Each path below is one point turned by a fixed rotation once a step. After each direction that follows a path, write how fast that rotation turns it, in deg/step (0 if it stays still).
Each turn is a multiple of 5 degrees from 10 to 175, or 0.
Each row of a path follows its step; steps can be skipped.

step 0: [-11, -12, 15, 0, -1, 10, -22, 1, -8, -3, 4, -2, 14, 20, -2, 30, 15, -16, 25, -2, 28, 5, 10, 4, -6, 22, -14, 11, 3, 6]
step 1: [23, -7, -1, 8, 3, -12, 6, -5, -17, -7, 21, 0, -22, -2, -19, 23, 28, 8, 7, -9, 17, 18, -12, 24, 10, -14, 1, 2, -8, -2]
step 2: [1, -34, -15, 7, 9, 7, -13, 27, 7, -16, -6, -5, 15, -12, 3, 22, -5, 18, 12, -16, 1, 3, -7, 0, 7, -17, -20, 11, -4, -18]
step 3: [-6, 7, -12, 20, -27, -6, -6, 6, 1, 0, 0, -6, 17, 2, -2, 10, 7, 5, -1, -34, 18, -9, -15, 8, 11, 8, 36, 15, 1, -10]
step 4: [11, 3, -12, -2, -14, 8, -24, 7, -19, -21, 0, 9, 13, -9, -2, -6, -3, 20, -11, -5, -11, 17, 8, 20, 0, -19, 13, -12, 34, 2]
step 5: [-11, 6, -10, 15, 23, -8, -8, 12, -11, 3, 21, 0, 18, -3, 24, -10, -2, 10, 11, -30, -2, -2, 17, -5, -33, 6, 12, -4, 5, 0]
step 6: [8, 19, -24, -30, 9, -27, 7, -1, -2, -17, 9, 3, 6, -8, 6, -3, 14, -11, 4, -4, -10, 3, 26, 5, 18, 13, 21, 11, 11, -6]
step 7: [6, 8, -3, -7, -2, -32, -4, 11, 11, 16, 11, 1, -9, -29, 16, -12, -17, -7, -13, -12, -1, 11, 4, -12, -5, -16, -26, 5, 25, -1]
step 8: [-8, -8, 7, -14, 3, 15, 17, 14, -4, 6, 8, -9, 2, -10, 15, -14, -4, -18, -14, -19, -4, -9, 8, -26, 18, 3, 15, 23, 3, 30]
step 9: [13, 7, 18, -21, -4, 10, 2, 2, 1, -8, 12, 13, -13, -23, -11, -24, -15, -24, -14, 12, 19, -12, 0, -6, -4, -7, 21, -10, 5, -20]
step 10: [11, -5, 12, -11, 27, -1, -9, 16, 13, 38, -12, 2, 10, -9, -3, -13, -11, 11, -10, 23, -2, -2, 4, -7, -12, -9, 16, -2, -14, 21]
step 11: [-14, -2, -22, 10, 1, 5, 27, -1, 24, 6, -8, 17, -18, 10, -9, -22, 8, -19, -2, 17, -20, -16, 3, -9, -6, -8, 20, -1, -14, -3]
[3, -7, 3, -3, -2, -3, -2, -2, 5, -12, 3, 13, 3, -1, 2, -5, -9, -2, 2, 4, -4, 6, -7, 2, -4, -2, -5, 1, 2, -4] => 145
[-3, 3, 2, -6, 4, 3, 3, 3, 2, -8, 4, -9, 4, 4, -3, 4, -10, -3, 1, -5, -3, -9, 1, -1, 1, 4, 1, -3, -6, -11] => 115
[2, -1, 1, -1, 14, 2, -4, -3, -5, 2, 6, 5, -3, -1, 6, 1, -1, 1, 4, 6, 6, 5, 9, 7, -1, 0, 6, -4, -9, -4] => 80
[-8, 1, -3, -2, 5, 4, -4, 3, -2, 2, -1, 7, 4, 3, -5, -9, 2, 10, -12, 0, 6, -3, -8, 2, 3, 0, 1, 1, -2, -5] => 55

step 0: [0, 18, -1, 4, -6, 7, 13, -12, -12, -2, -18, -1, 0, 33, 7, -2, -24, -20, 2, 8, 10, 12, -13, 0, -25, 24, 0, -18, -12, 3]
step 1: [-4, -24, -2, 18, 6, -7, 23, 11, 18, -1, 8, -9, -4, 14, 26, -28, 0, -5, -2, 7, -3, 0, -31, 5, -7, -2, -1, -2, -20, 13]
step 2: [9, -7, -2, -6, 7, 14, -12, -5, -7, 22, 35, 4, 5, -2, 27, 20, -23, -9, -2, 11, -1, -3, -9, 7, -2, -12, -8, -8, -26, 12]
step 3: [0, 5, -2, -15, -10, 11, -2, -22, -10, -3, -3, -6, 0, 10, 4, -2, -14, 1, -19, 14, 16, -10, -15, -2, -50, 11, -6, 7, -5, 11]
step 4: [-2, -6, -7, 15, -23, -10, 7, 6, 8, -2, -8, -15, 12, 12, 7, -17, -22, -15, 4, 13, 3, -8, -28, -15, 0, -9, 18, -9, -3, 31]
step 5: [-11, 1, 1, 4, 30, -11, -2, -2, -7, 21, 29, -23, -4, 13, 24, 16, -17, -6, -1, -3, -2, -4, -31, -5, 2, -1, -4, -5, 3, 5]
step 6: [-1, -11, 6, -5, 7, 13, 10, -27, -16, -11, 17, 7, 32, 23, 8, 5, -5, -12, -8, -6, 5, -4, -2, 11, -29, 6, -13, -7, -1, 20]
step 7: [0, 16, 0, -5, -19, 6, 18, -2, -2, -6, -5, -6, -7, 11, 9, -14, -11, -24, -3, 1, 6, -7, -28, 21, 0, 6, 14, 18, -21, 30]
step 8: [-15, -10, 3, 10, 1, -18, 3, 9, -7, 5, 10, -19, -1, 12, 35, -4, -38, 4, 11, 16, 9, -14, -9, 10, 1, -8, -14, 3, -11, -5]
step 9: [-6, -11, 5, -6, 13, 18, 0, 10, -4, 13, 10, 6, 25, 24, 1, 18, -9, -13, -13, 27, 8, 1, -19, 8, -25, 13, 0, -18, -6, -4]
step 10: [-2, 11, 4, -1, 4, 11, 23, -9, -9, -12, 0, -5, -7, 7, 9, -16, -7, 0, 5, 7, -13, 11, -19, -9, -30, 0, 13, -9, -30, 32]
step 11: [2, -18, -13, 5, -22, -9, -4, -6, 11, 16, 17, -16, -7, 6, 18, -6, -25, -8, 2, 2, -18, 3, -26, 13, -6, -13, -22, 8, -6, 16]
[6, 1, 2, 6, -8, 6, -8, 1, 4, 8, -2, 4, 6, 1, -4, 8, -5, -10, -1, 1, -4, 6, -1, 6, 8, 3, 3, -3, 1, 4] => 155
[-4, -1, 8, 2, -2, 11, -5, 3, 0, 1, -1, 2, -1, -5, 2, 0, -3, 12, -3, 15, 1, -7, 0, -1, 0, -1, 7, 3, -2, 0] => 60
[5, -4, -6, -2, -2, 1, 1, 7, 5, 4, -2, 4, -7, -3, 1, -2, -1, 1, 2, 6, -4, 9, 2, -1, -9, -1, -5, -6, -13, -7] => 40
[-12, -2, -4, -4, 8, -3, -6, -1, -6, 3, -1, 11, 0, 0, -3, 6, -1, -2, -11, 0, 1, 0, 8, 1, -3, 0, -1, -4, -3, 5] => 110
[-4, -1, -6, 3, 0, 2, -6, 7, 3, -7, 7, -5, -8, -5, 5, 3, -7, 0, -1, -7, -6, -5, 0, 8, 2, -7, 3, -8, 3, -2] => 115
[3, 1, 2, -4, -2, -8, -8, 3, -5, -4, 4, 11, -3, -3, 9, -5, 6, -3, 6, 6, -3, 4, -1, 0, -2, 5, 4, 0, 11, 0] => 0
[2, 10, -3, -2, 3, -3, 1, 4, -7, 2, 6, 2, -1, -7, -2, 5, -2, 1, 8, -3, 2, 0, -2, -5, 6, 2, 11, 1, -13, 4] => 135

step 0: [4, 14, 14, -5, -6, 16, -23, 12, -12, 5, 8, 6, -1, 15, 2, -23, -20, 14, 1, -7, 1, -14, -32, 17, 3, 7, 1, 9, 10, 4]
step 1: [-4, 21, -4, -11, 33, -3, -4, -5, -8, -1, 10, 21, -2, 2, -12, -10, -24, 22, 1, 3, 0, -11, -1, 0, 10, -8, -18, -18, -17, -6]
step 2: [-9, -1, -2, -12, 16, 14, -13, -9, 0, -2, -11, 20, 9, 13, 22, 2, -10, 5, -11, -14, 12, 8, -25, 12, -3, -9, 20, -10, -6, -26]
step 3: [17, -3, -1, -3, -4, 3, -13, 2, 3, 8, -1, 22, -12, -8, 3, -14, -34, 17, -13, -21, 14, -9, -19, -2, -6, -9, -17, 13, 11, 1]
step 4: [3, -3, 20, -5, 17, 1, -16, -11, -8, -4, 18, 33, 1, 18, -17, 12, -13, 3, 11, 7, 4, 4, -16, -9, -6, -16, -15, -18, 1, -5]
step 5: [-19, 6, 14, -15, -10, 20, 0, -11, 4, 14, -3, 13, 3, 6, 15, 4, -20, -4, -22, -13, -1, -14, -9, 18, -7, -28, 0, -19, -5, -3]
step 6: [10, -1, 9, 6, 7, -6, -19, 12, 12, 7, -7, 7, 15, -5, -8, 13, -44, 19, 1, 6, 4, -13, -16, 17, -1, -12, 2, 8, 7, 3]
step 7: [0, 2, 6, -2, 16, 10, 9, -9, 14, 11, 4, 39, -12, 9, 2, 0, -5, 21, 20, 11, -9, -4, -11, -5, -8, -28, 7, -3, -12, 4]
step 8: [-14, -28, 7, -13, -13, -6, -9, 0, 9, 11, -17, 21, 3, 12, 6, 4, -28, 2, -9, -19, -1, -2, -5, -3, 10, -9, 13, -20, -16, 5]
step 9: [-4, 10, 16, 3, -7, 2, -14, -12, 20, -1, -3, 2, -17, 20, -6, 21, -30, 19, 0, -4, 5, -5, -15, -6, 9, -10, 1, 23, 11, 10]
step 10: [-21, 6, 14, -3, 8, -2, 2, -2, -4, 19, -9, 23, 3, 6, -29, -1, 3, 9, -5, 11, -7, -7, -29, -11, 0, -19, -1, -2, -19, 19]
step 11: [-20, -9, 8, -8, -2, -10, -3, -1, 11, -15, -10, -4, -7, 17, 15, -1, -25, 19, -26, 15, -6, -12, -11, -3, -10, -10, 19, -19, -11, 3]
[0, 0, 0, -4, 4, -4, -2, -8, -8, 12, 0, -2, -6, -3, 8, 2, -10, 0, 2, 5, -4, 1, -11, -4, 3, -1, 2, -3, 3, 1] => 0
[-3, -1, -5, -7, -9, -8, 1, -7, 3, -2, 6, 2, 8, 1, 9, 6, 3, -1, -7, -5, 1, -5, -1, 3, -3, 4, 7, -5, -5, -3] => 120
[0, -1, 8, 1, -2, 0, 1, -3, -2, -3, 2, -8, 1, 1, -5, 2, 1, -8, -10, 3, 1, -3, -7, -4, -15, -4, -7, -2, 2, 4] => 60

step 0: [-4, 47, 6, 2, -8, -17, -17, -3, 2, 10, -6, 0, 3, -23, 6, 1, -16, 7, -6, 8, -25, 3, 17, -2, -10, -12, 5, 11, 8, 17]
step 1: [14, 4, -2, -7, 7, -13, 6, -3, -17, 20, 7, -5, -22, -7, -26, 15, -28, -15, -3, 10, 8, 4, 19, -4, -9, 23, -11, -20, 10, -12]
step 2: [-1, 14, -5, -12, -6, -10, -19, -12, -10, 0, 16, 25, 12, -27, 3, 23, -9, -2, -9, 0, -24, -21, -8, -4, 19, -12, 0, -13, -13, -13]
step 3: [0, 4, -9, 34, 24, -5, -26, 10, -5, 11, 4, -1, 4, -22, 8, 2, -14, -23, -12, 6, 13, 3, 20, 2, 6, 23, -5, 11, 1, -10]
step 4: [1, 22, 7, 6, 5, -7, -13, -11, -18, 0, 4, 26, 4, -34, -7, 4, 0, 0, 24, -13, -16, 8, -4, -9, -26, 0, -3, -13, 18, 15]
step 5: [19, 25, 0, 5, -7, 15, -6, -17, -9, 15, -12, 2, -1, -11, -13, 4, -11, -2, -23, 36, 1, 1, 21, -8, 6, 16, 16, -6, 14, -11]
step 6: [2, 4, -26, -5, -12, 1, -7, 5, -16, 5, 24, 12, 7, -11, -20, 8, -15, -40, -4, -25, -13, -6, 4, -2, 2, -4, 5, -19, 3, 2]
step 7: [14, 21, -4, -9, 2, -1, -44, 12, 9, 14, -8, -7, 13, -28, 20, 0, 3, -2, -8, 9, -11, -2, 17, 7, -4, 1, -11, -1, -1, -19]
step 8: [5, 17, 3, 4, 18, -13, 7, 4, -9, 2, -3, 17, 19, -23, -18, -2, -23, -11, 12, -15, 24, 23, 10, -4, -2, 18, -4, -26, 2, -2]
step 9: [14, 37, 6, -16, -10, -4, -14, -17, -12, -14, -5, 16, -1, -18, 18, 7, -2, -7, -11, 8, -4, -27, -3, -4, 4, 16, 16, -6, 17, 7]
step 10: [-1, 20, -11, 21, -12, -14, -2, 14, -5, 16, 2, -5, 0, -7, -30, -3, 0, -36, -6, 7, -10, 5, 13, 4, 23, 26, -9, -4, 3, 1]
step 11: [13, 10, -15, -17, -9, -11, -24, -9, -5, 21, -3, 10, -7, -36, 1, 7, 11, -3, -7, -25, -4, 0, -19, -12, -14, -1, -14, -6, 12, -15]
[2, -1, 2, -4, 0, 3, -8, -8, -2, 2, 2, -7, -8, 3, 9, -3, 4, 2, -6, -1, 8, -5, 7, -2, -2, 6, -1, 4, 8, -9] => 170
[1, -1, 3, 0, -1, -4, -4, 6, 1, 4, 2, -8, -5, -1, 1, -3, 7, -3, 12, 2, -10, 3, 7, 5, -6, 3, -10, 0, 3, 5] => 110
[-1, 5, 10, -5, -3, 0, 0, 9, 1, 6, 0, 2, 10, -2, 3, 6, 8, 3, -2, 8, -1, -8, 1, -5, -1, -5, 4, 7, 2, -2] => 155
[0, 7, -1, 4, 6, -6, 1, 2, 1, 1, -7, 5, 0, 0, 7, -2, 0, 8, 1, -2, 8, 10, 4, -3, -14, -4, 2, 0, 0, 4] => 90
[1, -8, 10, -3, 1, -5, 0, -5, 4, -5, -4, -2, 0, -8, -9, -5, -3, 1, -5, 2, 3, -5, 6, 2, -3, -3, 1, -2, 5, 9] => 90

step 0: [-16, 5, 13, -20, 8, 9, 27, -17, 15, -43, 18, -21, 11, 9, 12, -9, -18, -4, -7, 11, 11, -16, -4, -1, -6, 12, -12, 8, 6, 4]
step 1: [-22, -5, -41, -9, 6, 5, 9, 2, -11, 2, 19, -5, 3, 3, 5, -3, -10, 11, 11, -3, 8, 20, 22, -22, 2, 21, -38, -2, 6, -3]
step 2: [11, 15, -25, -4, 25, -24, 14, -4, -15, 11, 9, -10, 25, 14, 21, -21, 20, -5, 3, 0, 18, -6, -19, 16, 11, -1, -7, 3, 12, -17]
step 3: [-12, 12, -5, -24, 9, -21, -1, -6, 14, -9, 17, -23, -15, 21, 2, -30, 5, -3, -15, 8, 7, 11, 16, -5, 24, -2, 16, -14, -22, 14]
step 4: [-15, -14, -3, 3, -7, 2, -2, -16, 2, -19, 29, -12, 34, 10, 18, -15, -2, -33, 5, -10, -5, 6, 12, -6, -21, -3, -11, -21, 6, 16]
step 5: [-6, -19, 3, -4, 31, 0, 20, 11, 2, 5, 11, -14, -1, 18, 21, -9, -33, 8, -7, -22, 29, -5, -10, -14, 2, 7, -23, 0, 10, 3]
step 6: [12, 11, -22, -17, 36, -14, 17, -15, 11, -29, 11, -5, 12, -8, -12, 4, 14, -6, -3, 8, 15, 8, 10, -9, 12, 24, -19, -6, 3, -14]
step 7: [-22, 4, -13, -24, -14, 4, 14, -19, -8, 4, 31, -26, 10, 11, 23, -25, 21, 15, -5, 12, 0, 3, 6, -2, 7, 2, -1, 18, 11, -10]
step 8: [-9, 10, -34, 3, 4, -12, 1, 14, -5, -4, 10, -13, 1, 27, 19, -29, -19, -15, 23, 8, 7, 14, -6, 12, 1, 7, -7, -27, -6, 15]
step 9: [-10, -2, 2, 6, 29, -30, -4, -10, 0, 6, 7, -5, 24, 14, 19, -12, 10, -20, -33, -26, 9, -4, 9, -14, 11, 1, -13, -9, -11, 10]
step 10: [8, -4, 13, -26, 16, -2, 23, -17, 9, -29, 29, -20, 9, -3, -8, -20, -21, -9, 3, -3, 23, 4, 7, -12, 3, -22, 1, 1, 11, 5]
step 11: [-15, -22, -19, -21, 8, 14, 3, 0, 12, -6, 29, -13, 2, 26, 4, 5, 9, 4, 5, -7, 3, 9, 7, -7, -12, 35, -22, -16, 15, -15]
[4, 6, -1, 3, 0, 1, 0, -3, 1, -10, -4, 2, 9, -2, -5, -5, -1, -10, 9, 6, 3, -6, -8, 4, -6, -1, -1, -4, 2, -5] => 175
[0, -1, -1, -2, -5, -4, 0, 4, 3, 5, -5, -10, -3, -4, -2, -6, -8, 1, 2, 6, 2, -9, -3, -16, 4, -1, 3, 2, 1, 1] => 155
[2, 4, 8, 2, -3, 3, 9, -5, -4, 1, 3, -3, 1, 0, 12, -2, -3, 6, -1, -4, 6, -5, -7, 4, -1, -9, 6, 7, 2, -3] => 145
[0, 3, -5, 1, 4, 6, 5, 3, 6, 4, 7, -3, 4, 5, -6, 12, -2, -2, -2, 5, 1, 3, -4, -5, -4, -4, -2, 10, -6, -5] => 70
[-7, 6, 0, 6, 3, 0, 0, -2, -5, 1, -7, 5, -4, 3, 5, 2, 0, -2, 2, 1, 4, 2, -3, -8, -9, 0, -10, 3, 2, 14] => 95
[-4, 7, 7, -4, 0, 5, -1, -8, -1, -7, -1, 1, 7, 0, -5, 1, 1, -2, -2, 3, 0, 3, 5, -4, 11, 4, 8, 8, 0, 8] => 110
[0, 3, 1, 7, 0, 2, -4, 0, 5, 9, 0, -1, 4, 1, 6, -8, 0, -5, -7, 10, -4, 9, -4, 2, 3, -7, 5, -7, -5, 4] => 70
[-2, 4, -3, -2, -3, -9, -5, 2, -5, 3, 2, -1, 0, 9, -5, 0, 2, -7, 4, -9, 0, -5, 3, 2, -1, -11, 7, 1, -8, 5] => 65
